What is the hidden score of each row? Scores go from 0 to 15, and 7 is about the middle.
"-13 -14 28 7 66 -5 3 -41 55 40 28 42" ~ 14
"14 -57 -36 2 -43 48 -7 3 2 12 -57 -16" ~ 6
"37 -6 14 9 9 17 40 -26 30 -3 35 34" ~ 13
"-19 24 9 13 34 40 33 -44 14 -1 44 50" ~ 15
"6 42 44 -35 20 -46 -14 -23 -2 -3 25 0" ~ 7
"-25 13 13 -29 -34 -39 -33 36 -34 -11 -2 -22" ~ 5
"26 32 26 -30 44 -27 11 -37 10 -7 26 -14" ~ 6
"1 -20 -6 10 6 -5 11 52 -50 -37 0 -58" ~ 3
"-27 -10 35 -10 24 -10 -26 -20 38 -2 33 23" ~ 11
"-7 21 -6 24 36 27 36 -35 13 -31 15 54" ~ 15
"-16 -1 41 1 54 -1 23 -49 35 20 15 50" ~ 15
"-13 19 21 -23 20 -4 8 -36 37 -3 18 38" ~ 13
"36 67 61 -49 21 -29 -12 -29 33 -21 29 -1" ~ 5
"41 5 -14 13 19 -22 20 28 -44 -14 -8 -18" ~ 7
"-15 24 -1 -24 -40 -23 -13 32 -30 18 -21 -36" ~ 4
"11 22 -31 6 19 49 16 -27 26 10 52 59" ~ 15
"26 0 1 36 2 -6 -8 27 -57 -23 9 -53" ~ 3
"-24 -8 37 13 6 5 6 -42 45 -7 36 45" ~ 15
"-12 33 22 19 0 48 68 -32 4 10 27 49" ~ 15
"41 28 66 -17 24 -42 -18 0 8 -34 37 -12" ~ 5
"-1 -50 -38 24 -44 37 -31 -4 26 26 -46 -22" ~ 5
"-41 -4 -6 -29 -9 -26 -28 25 -28 -12 0 -28" ~ 5
"22 4 2 58 17 6 14 43 -28 -36 -27 -42" ~ 6
"28 54 52 -38 47 -20 -36 -22 0 -7 -4 -4" ~ 5
"-43 -10 -24 5 -9 -34 -4 50 -39 10 -21 -18" ~ 8
"-37 -13 -5 -4 -18 -7 -24 47 -27 -21 -13 -42" ~ 4
"13 -38 -35 7 -67 37 10 -19 28 15 -53 -4" ~ 8
"36 -6 2 37 1 -6 -12 47 -44 -20 -23 -30" ~ 5
"-40 11 7 9 -5 -16 -3 38 -29 37 -18 -35" ~ 6
"-17 5 -27 18 -41 -21 6 44 -35 -4 -16 -51" ~ 4
"33 6 7 30 9 -12 10 37 -40 -39 -11 -38" ~ 5
"6 -3 16 -13 53 -18 7 -31 45 47 41 53" ~ 14
"-8 2 23 -5 10 -13 31 -32 24 5 35 57" ~ 15
"25 -13 -13 21 10 -9 5 37 -41 -11 -5 -39" ~ 5
"-32 5 -8 -18 -19 -32 -21 51 -17 12 -12 -29" ~ 5
"27 8 -17 28 -17 1 -2 37 -46 -12 -9 -25" ~ 6
"-35 -2 -12 -47 -37 -8 -35 52 -28 11 -11 -16" ~ 5
"-1 -68 -31 16 -49 50 -52 -2 5 23 -57 7" ~ 8
"-7 -35 -37 -35 -50 54 -47 -7 10 45 -49 5" ~ 6
"16 -55 -53 39 -58 35 -21 -12 5 -15 -46 1" ~ 9
"-2 -63 -58 5 -57 38 -53 -5 8 36 -56 5" ~ 7
"19 -5 -28 63 2 -23 -21 31 -59 -7 -2 -38" ~ 6
"31 51 31 -32 34 -31 -21 -12 17 5 17 -7" ~ 5
"16 30 64 -12 25 -14 -2 -13 8 15 17 5" ~ 8
"32 -10 8 45 19 0 -16 38 -63 -48 13 -14" ~ 8
"-19 14 -3 25 22 29 44 -36 15 6 16 44" ~ 15
"-35 -9 5 -41 -20 -23 -10 24 -10 45 -24 -44" ~ 3
"-33 24 23 3 -23 -44 -5 47 -33 -16 -16 -38" ~ 6
"7 -47 38 -11 38 -21 5 -47 32 -22 23 51" ~ 14
"37 62 14 -28 29 -43 0 -24 7 -3 51 11" ~ 8
"-49 -24 -33 -7 -61 52 -20 -9 10 9 -51 16" ~ 11
"-28 14 -20 -23 -7 -13 -30 39 -16 19 -18 -10" ~ 7
"2 0 1 14 9 -3 -14 35 -34 -44 -12 -28" ~ 6
"-8 -58 -45 24 -63 54 -26 -4 5 -1 -38 -6" ~ 8
"-30 -20 20 -7 46 -14 41 -43 57 12 39 44" ~ 15
"49 34 27 -39 24 -23 10 -1 15 -24 5 13" ~ 8
"-17 17 32 -16 -52 -33 -22 32 -25 17 -36 -38" ~ 4
"21 -18 -32 26 7 4 -8 43 -53 -10 17 -36" ~ 5
"-24 3 3 -28 -43 -29 -7 34 -22 -30 -9 -24" ~ 6
"45 19 -22 50 -15 -15 8 13 -53 -19 -21 -38" ~ 6
"31 -10 -22 16 7 -8 -8 35 -62 -9 -4 -38" ~ 4
"49 4 -21 45 -2 -12 -26 22 -53 -38 7 -44" ~ 3
"-53 9 -3 -23 -13 -43 -10 52 -14 21 -33 -28" ~ 6
"20 -25 -18 13 26 15 3 33 -57 -46 -23 -25" ~ 7
"-32 -13 -3 -13 -28 -28 -6 41 -25 14 -16 -39" ~ 5
"4 -24 6 -16 29 -9 40 -39 43 -9 22 46" ~ 15
"66 15 -18 18 7 -8 -5 43 -48 -38 -2 -45" ~ 2
"39 40 39 -40 27 -36 -10 -22 10 -14 1 13" ~ 7
"30 -8 -30 11 4 7 -22 20 -60 -1 -9 -34" ~ 4
"-45 31 -6 -52 -22 -24 -25 33 -35 -1 -4 -28" ~ 4
"-28 -65 -49 0 -29 35 -11 5 8 12 -44 8" ~ 10
"-25 -10 -13 -14 -36 -28 -29 44 -21 9 10 -19" ~ 6
"-38 -45 -58 -7 -42 49 -31 1 12 29 -49 -18" ~ 6
"15 -11 40 -4 12 -10 32 -26 43 22 47 63" ~ 15
"-9 15 54 5 15 10 5 -40 43 -7 27 22" ~ 12
"30 46 31 -47 40 -42 6 -21 9 -47 -2 -6" ~ 6
"-29 -50 -61 24 -49 46 2 7 6 10 -44 1" ~ 11
"39 55 34 -50 20 -44 2 -8 7 -33 48 6" ~ 7
"34 36 66 -28 38 -26 12 6 13 -1 32 4" ~ 8
"-21 34 25 28 36 32 35 -37 32 5 41 40" ~ 15
"-1 -30 -29 34 -86 61 -19 -11 23 18 -45 -24" ~ 6
"6 -15 42 2 32 -16 31 -42 43 5 32 36" ~ 14
"-26 -5 -1 -6 -15 -20 -26 37 -23 19 -22 -17" ~ 7
"43 12 19 61 -12 -4 -10 40 -45 -48 14 -17" ~ 8
"-19 -51 -44 -17 -34 50 -4 4 9 26 -35 3" ~ 9
"45 5 -11 58 1 -22 -13 28 -63 -27 -3 -35" ~ 6
"-2 9 27 6 14 0 17 -45 64 -6 16 38" ~ 14
"-37 16 -2 -22 -24 -7 -16 40 -16 -10 -6 -24" ~ 6
"-27 29 -10 -4 -18 -30 -30 44 -34 -9 -9 -20" ~ 6
"43 30 34 -42 4 -35 -14 -15 3 0 14 6" ~ 6
"-2 0 4 8 -9 -17 15 -32 31 -34 16 37" ~ 14
"-1 -13 44 11 42 -17 26 -24 40 27 30 51" ~ 15
"-44 1 -10 -31 -20 -31 -32 44 -21 6 -19 -34" ~ 4
"0 3 -18 40 20 23 40 -33 9 22 27 35" ~ 15
"24 62 21 -41 19 -33 -9 -20 32 26 32 13" ~ 7
"-8 37 1 -10 -15 -49 -21 52 -31 13 -18 -27" ~ 5
"7 51 27 -28 26 -49 -7 -18 0 -7 14 -2" ~ 7
"-3 -6 26 -10 36 -11 15 -27 43 41 21 39" ~ 13
"1 -4 30 -7 34 -3 13 -39 49 -2 44 35" ~ 13
"2 -52 -57 36 -17 34 -11 4 11 42 -52 -4" ~ 9
"12 -54 -55 26 -38 50 -4 -14 9 3 -49 -3" ~ 9
"-11 6 4 19 25 52 70 -38 16 -14 53 49" ~ 15
"-24 -28 -48 20 -45 44 -1 -14 13 10 -66 -2" ~ 10
"-10 -3 15 -11 52 -12 8 -22 46 8 28 54" ~ 15
"2 -34 -9 22 -10 6 -12 53 -31 -28 -11 -34" ~ 5
"29 58 39 -51 -3 -28 13 -27 12 -19 3 -5" ~ 6
"-50 -16 -30 -22 -56 -28 -23 56 -15 42 -17 -27" ~ 6
"-3 50 22 -21 36 -36 22 -40 3 -13 33 -18" ~ 7
"11 43 -2 -5 12 45 31 -36 10 30 33 56" ~ 15
"6 -5 21 -7 34 -19 26 -34 43 -1 30 36" ~ 13
"-3 -60 -46 16 -18 28 -54 -2 18 21 -57 -21" ~ 4
"-25 17 14 -10 -16 -43 -43 53 -30 -5 -18 -25" ~ 5
"14 -56 -49 22 -63 40 -11 -8 8 2 -29 -22" ~ 6
"26 37 22 -18 39 -24 -3 -52 1 -24 9 6" ~ 8
"-37 11 -7 -18 -10 24 28 -21 10 23 46 38" ~ 15
"-1 -40 -41 -6 -41 58 1 13 27 7 -65 -2" ~ 8
"18 36 35 -21 16 -37 -40 -14 8 -23 -6 -6" ~ 5
"-26 1 -14 -22 -16 -24 -11 56 -26 31 -35 -16" ~ 7
"9 -39 -48 -9 -59 40 -23 -35 0 13 -51 -20" ~ 5
"64 49 26 -20 32 -35 5 -22 11 -25 10 3" ~ 7
"-32 31 11 26 41 28 56 -9 10 20 12 41" ~ 15
"5 -1 9 -30 0 -5 12 -41 47 0 34 45" ~ 13
"-33 54 -20 -9 23 55 15 -21 21 29 41 47" ~ 15
"3 -45 -32 13 -39 61 -62 9 8 42 -34 -3" ~ 6
"-20 -18 -14 -4 -25 -26 -48 31 -34 19 -19 -33" ~ 4
"-11 28 29 20 15 26 36 -43 19 1 22 37" ~ 15
"-18 -13 21 -24 31 -25 19 -42 50 -4 36 39" ~ 13
"31 61 44 -57 7 -33 8 -4 10 5 19 -10" ~ 5
"60 -6 -14 76 -7 -8 -9 30 -43 -37 3 -44" ~ 4
"39 34 48 -13 36 -34 -24 -22 8 -36 20 -9" ~ 5
"27 46 45 -60 20 -35 -8 -24 -4 -20 4 5" ~ 6
"2 -50 -48 33 -54 18 -6 -3 -6 23 -69 -10" ~ 9
"-57 -3 -24 -15 -25 -36 -16 31 -42 -15 -20 -45" ~ 4
"22 8 7 18 39 24 14 -40 22 3 30 33" ~ 13
"-52 8 11 -34 -2 -17 -19 55 -32 29 -8 -44" ~ 4
"-13 -35 -15 17 -35 46 -25 9 28 10 -32 0" ~ 8
"6 21 -23 20 -40 -16 8 16 -52 -43 4 -58" ~ 3
"1 57 26 -35 26 -52 -13 -15 7 2 7 20" ~ 9
"-31 -1 -9 -41 -37 -36 -30 32 -19 16 4 -31" ~ 4
"-16 0 -3 17 23 39 105 -37 8 10 49 44" ~ 15
"-29 -5 -3 -31 -41 -33 -37 37 -22 10 -5 -30" ~ 4
"16 51 17 -40 33 -25 -5 -2 0 -3 5 -9" ~ 6
"-43 8 0 -24 -5 -20 -48 47 -29 2 8 -15" ~ 6
"-29 4 7 -37 -7 -40 -28 33 -18 -1 -10 -36" ~ 3
"-6 -23 63 -1 15 -11 4 -24 44 -2 10 28" ~ 12
"-13 -28 -30 -15 -25 40 -8 2 21 -10 -45 -8" ~ 7
"-29 -32 30 -9 32 -13 30 -38 37 12 37 42" ~ 15
"0 -21 -10 33 4 -9 21 26 -45 -5 -10 -28" ~ 8
"-25 30 4 0 25 55 49 -33 23 1 65 51" ~ 15
"-5 -5 65 -30 29 -24 18 -27 38 13 32 47" ~ 14
"-6 -37 31 -8 38 -15 4 -40 44 -8 11 52" ~ 15
"-32 -13 -22 -65 -39 -42 -25 52 -30 46 -13 -37" ~ 2
"-58 -5 -1 -2 8 -43 1 50 -28 5 3 -27" ~ 8
"-17 -72 -47 9 -79 52 -35 -7 1 31 -64 0" ~ 8
"36 18 37 -52 25 -41 0 -14 5 -73 4 1" ~ 6
"34 3 -23 39 3 -17 -14 22 -42 -44 -7 -33" ~ 5
"23 43 40 -52 13 -36 -25 -21 8 -4 -2 2" ~ 5
"-22 17 -45 -15 17 -31 -18 34 -35 23 -23 -27" ~ 5
"3 7 2 3 36 44 42 -37 11 4 35 52" ~ 15
"-26 3 -10 23 38 43 64 -45 17 11 41 59" ~ 15
"-1 11 -4 22 23 25 45 -23 30 12 19 38" ~ 15
"44 8 -33 28 29 13 -25 42 -47 -40 -13 -26" ~ 5
"8 -54 -36 22 -56 60 -7 6 14 10 -61 -25" ~ 6
"-36 6 38 -10 19 -15 9 -14 37 -19 5 42" ~ 15
"-6 35 22 17 -5 24 73 -31 19 16 42 28" ~ 15
"37 62 54 -40 35 -39 -38 -19 24 -24 12 -5" ~ 4
"42 46 6 -42 26 -39 -18 -4 11 -42 7 -16" ~ 3
"8 20 26 -9 9 24 39 -42 16 -4 46 46" ~ 15
"-6 -67 -23 23 -36 58 -53 9 15 -34 -48 -10" ~ 6
"21 56 23 -6 44 -53 -10 -13 5 -4 39 16" ~ 9
"-42 -16 -10 13 -19 -22 -10 39 -32 41 -3 -40" ~ 6
"-16 -14 44 23 37 9 40 -46 56 6 26 45" ~ 15
"54 -10 -16 62 10 17 0 35 -44 7 8 -48" ~ 4
"1 -30 18 -21 22 4 28 -50 46 18 35 42" ~ 14
"13 -24 27 -13 29 -5 -20 -45 38 -8 17 34" ~ 11
"10 25 -4 -2 31 26 40 -32 19 28 29 38" ~ 15
"-34 3 6 -7 24 1 40 -42 53 21 39 47" ~ 15
"-23 38 5 15 8 28 69 -46 21 28 45 35" ~ 15
"48 53 66 -50 22 -42 -25 -16 20 -46 32 10" ~ 6
"-11 -14 24 -28 18 1 12 -50 43 0 40 37" ~ 13
"-5 3 30 26 52 67 63 -45 22 19 58 48" ~ 15
"-52 7 1 2 -22 -51 -17 50 -39 8 -31 -24" ~ 7
"-12 -13 11 3 33 58 33 -36 20 0 24 44" ~ 15
"-30 14 7 -41 -11 -24 -17 27 -37 8 -25 -31" ~ 4
